Each named turn below is shown by a few rows before and after it. Which turns, in which order, take the first row of each later pair to the second? The first pair is answered.
turn lazi:
[ -5.3  -5.2  -1.4   5.0  22.0   2.3  17.6  -1.8 -13.7] |-> [ 2.4 -5.5 -1.4 -2.4 23.2  0.2 19.8 10.3  1.8]
[  3.7 -10.1   5.1  -5.2   4.7  10.2   3.7  -2.2  -9.1] |-> [ 6.2 -9.3  4.6 -9.0  4.3  9.0  4.3  2.6 -2.0]
[-2.3 -2.1 -3.4 -2.3  6.4  4.3  1.0 -0.3  1.3] |-> [-1.2 -0.8 -3.4 -3.7  2.8  3.6  1.2  1.9  5.8]
[-31.5   7.9  16.4  27.0 -47.5  -2.3 -10.3 -23.3 -21.6] |-> [-25.2  -8.1  10.5  29.3   0.1  12.4  -4.6 -39.7 -45.6]
turn paz:
[-34.4   7.8  -4.5  22.7   4.9 -10.5 -10.4 -15.4 -26.7] |-> [-32.0  -2.2  -6.0  25.8   4.1   1.8   3.9 -23.2 -26.7]
[-0.4  5.9 -0.2  3.0 -9.2 -5.2 -0.7  8.0  5.4] |-> [  0.3   4.5   1.1   5.5 -11.9  -3.4   0.6   3.7   4.2]
[ -5.5   5.8   5.0  -1.7   2.5 -11.7 -14.7   5.4  -7.0] |-> [ -9.8   3.6   5.4   4.8  -7.3  -8.7 -11.9  -2.0 -10.9]
[ -6.3  -5.7   4.7   0.4 -15.0  -3.3   3.3  -9.6  -0.3] |-> [-3.0 -9.8  2.6 -1.4 -9.3  0.3  8.8 -9.6  3.0]
turn fabam:
[ -0.6   7.2  -7.4  10.8   8.6 -10.6  -7.0  -6.1   2.1] |-> [  1.1   2.8  -9.1  12.6  10.3  -5.8  -3.0 -10.5  -0.3]
[-10.6   4.7   2.1   8.6 -14.4   0.0  -2.6 -11.3  -6.6] |-> [ -7.8  12.1   1.9   1.3  -6.0 -13.1 -14.3   3.5  -1.1]
[ 3.2  5.8 -2.4  2.5 21.3  2.8 -5.0 -0.1 -7.2] |-> [  0.4   0.4  -1.8  10.3   6.4  11.6   5.4 -12.4 -10.6]
[-26.7  12.1  -1.7   7.7 -26.6 -16.8 -23.1 -18.1 -15.2] |-> [-16.5  15.8  -2.9  -6.7   7.9 -29.7 -36.6   0.6 -12.4]
turn bavis:
[ -0.4  -4.1  -6.7   7.6 -16.2  10.0  16.3   0.3  11.9] |-> [ 5.1 -9.1 -8.6  3.0 -1.1 13.1 18.7  1.2 13.0]
[ 7.0 -5.0  2.7 -5.7 11.4  1.9  9.9  4.3  7.3] |-> [ 2.4 -4.5  2.6 -0.3 16.3  2.3  5.5 -4.6 -5.2]
[ -3.9  -0.4   2.8  -4.6   7.0  -8.9 -22.3   9.5  -6.2] |-> [ -3.8   0.3   3.9  -3.5  -0.2  -9.2 -22.3   9.9  -3.9]
[ 2.7 -2.1 -2.3 -1.0 14.7  4.0  4.3 -0.4 -1.4] |-> [ -3.3   1.5  -0.3   4.9   9.2   1.9  -0.4  -4.6 -10.4]
Pairs:
Between the rows of a pair lie 2 to 3 turns.
[ 5.5 -5.7 -9.3 -3.9 25.8  7.9  9.2 -5.8 -7.5] |-> [ 5.3 -9.3 -8.1  0.9  6.8 17.4 21.1 -9.7 -1.0] -> fabam then paz
[  3.5  13.7   6.2  11.1 -16.7 -23.9 -11.3   5.9 -12.9] |-> [ 19.4   8.2   2.6  -2.0   8.6 -23.7  -7.0  18.7   0.7] -> bavis then paz then fabam
[ -7.7   4.0   3.7   7.7   4.7  -4.0   2.9  -4.4 -25.5] |-> [ -9.3  10.2   5.4   4.9  -0.2 -12.7  -5.4   3.7 -20.2] -> fabam then fabam
[  4.7 -14.9  -5.3  -0.7  25.4   3.4   4.5  -3.2  -5.4] |-> [ -0.6  -8.6  -1.7   4.2 -23.5   4.5  13.1   0.7  13.1] -> lazi then fabam then fabam
[ 10.3  -8.8   2.4   0.7 -18.5  10.8  21.2  -0.4  16.3] |-> [ 11.2 -15.3  -2.1   2.9  16.1  15.1  19.2 -11.9  -5.3] -> bavis then bavis
[-17.4 -16.7   9.4  -8.8  43.7  11.8 -31.3  -7.6 -48.5] |-> [-15.4 -31.2   6.1  -0.7  32.0  32.7  -7.3 -23.3 -47.1] -> bavis then paz then lazi
[ -7.1  -1.2   1.4  12.3  -9.2  -0.2  -3.1 -15.9 -18.4] |-> [ -1.2  -6.5   0.9   8.7 -21.0   7.9  11.0  -9.3   0.9] -> bavis then paz
[ -8.5   2.2   5.1  16.7 -26.8   3.8   0.5 -12.0  -3.5] |-> [  6.1   6.6   5.1  -4.8  -7.7 -10.1  -7.0  19.0  23.3] -> bavis then fabam
[ 3.7 -3.4 -3.0 -5.0 -3.6  0.2  4.2 16.4 24.3] |-> [ -5.1   8.7  -0.8  -3.4   8.3 -15.1 -16.8  15.6   6.1] -> bavis then paz then paz
[ -9.9  16.7   0.2   3.0  -4.1 -26.7 -22.3  17.2  -5.3] |-> [ 8.0 -3.2 -4.9 -6.0 40.0 -7.8 -3.5 13.1 -4.3] -> bavis then fabam
[ 11.2 -13.5   1.5  -2.3   9.0  13.1  15.3  -9.3  14.7] |-> [ -5.9  -5.4   4.6  10.5 -20.7   9.0   7.3 -17.1   5.6] -> bavis then fabam
[ -4.6  -8.0   1.3  11.2  12.0  14.9   6.8 -25.7 -21.3] |-> [ -9.9  20.5   8.3   0.4 -11.3 -20.0 -23.6   5.4  -1.4] -> fabam then fabam
[-20.3  22.9   5.7   7.8 -12.3 -24.0 -28.6   1.5 -18.3] |-> [-19.2   0.1   1.0  21.2  -9.6   5.9  -1.3 -28.0 -33.5] -> fabam then fabam then fabam
[-10.6   1.0   3.0   3.8  27.2   1.0  -8.1 -18.8 -29.6] |-> [ -4.4   4.3   5.7  -1.9 -36.8   2.6  12.2   4.0  22.3] -> fabam then bavis then bavis
[-15.0   2.6  -0.6  14.4 -17.4   7.1   0.8 -17.4 -13.4] |-> [  5.6  -3.2  -2.6  -4.9 -13.3   7.1  13.8  10.0  26.2] -> bavis then bavis then paz
[  3.9   0.2  11.0   0.6 -32.0   1.7  10.0   0.7  20.8] |-> [ 13.4   1.9   8.1 -12.6  30.9 -12.4 -12.1  10.5   4.1] -> lazi then fabam then fabam
[ 21.6 -23.6   4.0   1.2   5.0  26.1  30.5  -0.6   8.7] |-> [  7.9 -18.5   7.0  13.6 -18.3  26.5  27.4 -15.5  -4.5] -> bavis then paz then fabam
[ -4.0   5.5   4.5   0.8 -32.9 -14.5 -13.0   2.0   6.7] |-> [  1.9 -11.0   0.2   5.5 -32.7   6.8  12.3 -11.0   8.2] -> paz then paz
[ 16.3   3.5   3.2 -14.4  -0.6   9.4   1.8   7.6  16.8] |-> [14.6 -4.4  2.0 -8.6 17.0 16.2  5.7 -5.5 -0.4] -> fabam then bavis
[ 8.3  0.1 -5.2 -4.0 18.6  2.3  4.3  3.2  3.9] |-> [ 6.3 -5.0 -5.4  2.1  2.1 10.9 14.9 -3.5  5.5] -> fabam then lazi
[ -0.4 -11.7  -5.3   9.2  27.9   5.6  -1.3 -16.0 -28.3] |-> [-16.4   9.8   1.3  12.7 -15.4 -15.5 -24.1  -7.2 -23.8] -> bavis then fabam
[ 13.1  -7.3   3.4 -11.7  45.8  -8.4 -17.9  -1.9 -26.0] |-> [  6.1  14.2  10.2 -16.5  11.6 -31.4 -35.5  22.5  -5.8] -> lazi then paz then lazi
[  2.3 -10.1   3.2   1.6  -8.7   7.7  23.3   1.7  13.2] |-> [  0.7 -13.0   1.2   6.0  11.7   8.4  19.5  -9.6  -6.2] -> bavis then bavis
[-11.4   3.4  -1.6  11.2 -27.6  -0.5  -1.1  -8.6  -4.8] |-> [ -2.7   9.2  -2.0  -3.4  12.0 -17.4 -20.8  12.4  -4.4] -> fabam then paz then fabam
[ 0.8 -5.7  4.7  0.0  8.2 15.5 11.6  5.3 12.0] |-> [-5.6  9.1  9.2 -1.7 -2.2 -2.4 -7.0 15.9 11.1] -> paz then paz then lazi
[ -3.2  -9.0   2.2  12.9 -29.0  18.9  16.0 -13.5   0.4] |-> [-15.5   2.0   4.4  17.8  -7.5   2.5 -10.9 -18.9 -29.5] -> fabam then lazi then lazi
[ -0.1   3.9   2.1 -10.2  10.4 -13.0  -7.9  20.7  11.1] |-> [-16.7   6.4   5.1   8.0 -20.7  -7.9  -6.3   0.7  -6.5] -> lazi then lazi then paz
[ 12.6 -10.5   4.0   5.1   2.8  12.5  12.4  -8.6   0.5] |-> [  3.5   8.8   8.0   3.9 -17.7  -7.6  -9.0   4.4   4.7] -> fabam then lazi then fabam
[  4.2 -11.1  -0.4  -0.6  17.0   6.3  10.9  -3.0  -7.0] |-> [ -8.0  -3.0   2.3  10.7 -12.7   3.1   6.3 -10.2 -11.2] -> bavis then paz then fabam
[ -7.6  10.4   1.1   5.0   2.5 -18.0 -18.3  -1.3 -13.1] |-> [  4.7  -7.5  -5.0   3.6  27.9   0.4   1.9  -9.6 -13.3] -> fabam then fabam then lazi
[ -8.1  12.2  -1.1  -6.4  -2.8 -20.7 -18.4   0.9  -0.6] |-> [  4.3  -1.0  -7.1 -12.2  26.1 -10.7  -6.8  -0.2  -0.1] -> bavis then fabam
[  7.0  -9.4 -11.7  -4.9  -3.2  19.5  20.7  -5.0  10.6] |-> [  8.7   4.4 -10.8 -16.5  -1.7   0.3   1.1  16.6  22.5] -> lazi then fabam then fabam
[  6.7 -12.3  -7.2  -2.0  27.8  10.9   8.1 -25.9 -19.3] |-> [ 12.4   4.3  -2.2 -18.7 -21.2  -7.5   6.9  12.7  33.0] -> lazi then lazi then lazi
[-13.7   2.9   2.0  11.9  -4.3   0.9  -8.5 -15.2 -18.7] |-> [ -5.4   5.6  -0.3  -0.8  21.3  -9.5 -16.5   2.0 -11.0] -> fabam then fabam then lazi
[ 17.2  11.9  11.6  15.0  23.7 -15.3 -27.7  13.5  -7.3] |-> [ 12.6  -1.6  11.4  28.1  24.0   3.0 -15.6 -11.1 -26.1] -> paz then lazi then fabam
[  7.0  -9.2   3.0   1.0 -12.3   8.4  18.0   2.3  13.1] |-> [ -2.7  -8.3   1.2   9.6   4.7   8.1   9.7 -15.3 -16.0] -> bavis then bavis then bavis
[15.8 -7.5 -0.9  0.2 20.9  8.0 -2.4  3.2  1.2] |-> [12.5  2.1  1.8 -0.9 -9.4 -0.6 -6.1 15.1 17.7] -> lazi then lazi
[-15.7  -3.5   2.1  12.6 -18.3  -9.6 -11.0  -5.5   1.2] |-> [  2.2 -11.5  -0.5  -3.1  -2.6  -5.0   1.8  11.2  25.6] -> bavis then bavis
[-16.4   9.1  -1.9   8.2 -43.2  -0.8  -1.0   0.7  12.3] |-> [-21.3  19.9  -1.9   3.7 -17.3 -20.4 -27.6   9.4  -2.4] -> lazi then fabam
[-14.8  10.6  15.3  -0.4 -40.0  -6.2  -4.2  -8.6   0.3] |-> [  9.4   2.8   9.5 -26.5  31.4 -12.5 -10.1  13.6   7.4] -> paz then fabam then fabam
[14.3 -6.2 -3.5 -5.2 17.3 11.5 18.2 -1.0  9.1] |-> [  2.3   1.9   1.2   6.0 -23.9   9.7  18.4  -6.5   9.5] -> paz then fabam then fabam
[15.2 -9.1 -2.9 -5.1 17.8  3.3  6.7  4.7  9.6] |-> [  6.3   2.0  -1.4  -2.2  23.6  -7.3 -10.7   1.5  -7.9] -> paz then bavis
[ -5.0  -2.4   0.9   9.4 -28.9   3.3   8.6  -8.1  12.2] |-> [ 10.4  -0.8  -2.4 -10.4  26.1  -7.1  -3.8  10.7  13.8] -> fabam then fabam
[  9.1   2.6  -2.9  -6.2   0.3 -15.2 -14.1  25.8  14.2] |-> [  8.0 -21.1  -7.5   9.8  -0.1  19.5  19.0  -8.3  -3.2] -> fabam then fabam
[ 6.3 -9.5 -1.3 -2.9  6.1 12.7 14.1 -8.9  1.9] |-> [ 3.2 -2.9 -0.7 -5.5 20.6  2.0 -1.8 -6.2 -9.0] -> paz then bavis then paz
[ 7.5  4.6  6.1 -0.4 10.3 -0.5 -6.3 12.3 -2.6] |-> [ 9.9 -4.1  5.1  0.3 11.4  8.6  5.2  7.5  0.0] -> fabam then lazi
[ 17.0   4.8   0.2 -21.9   2.7  -2.6  -1.2  23.7  32.7] |-> [ 12.5  10.9   2.2 -20.4   0.7 -10.0 -10.0  25.4  29.3] -> paz then paz then bavis
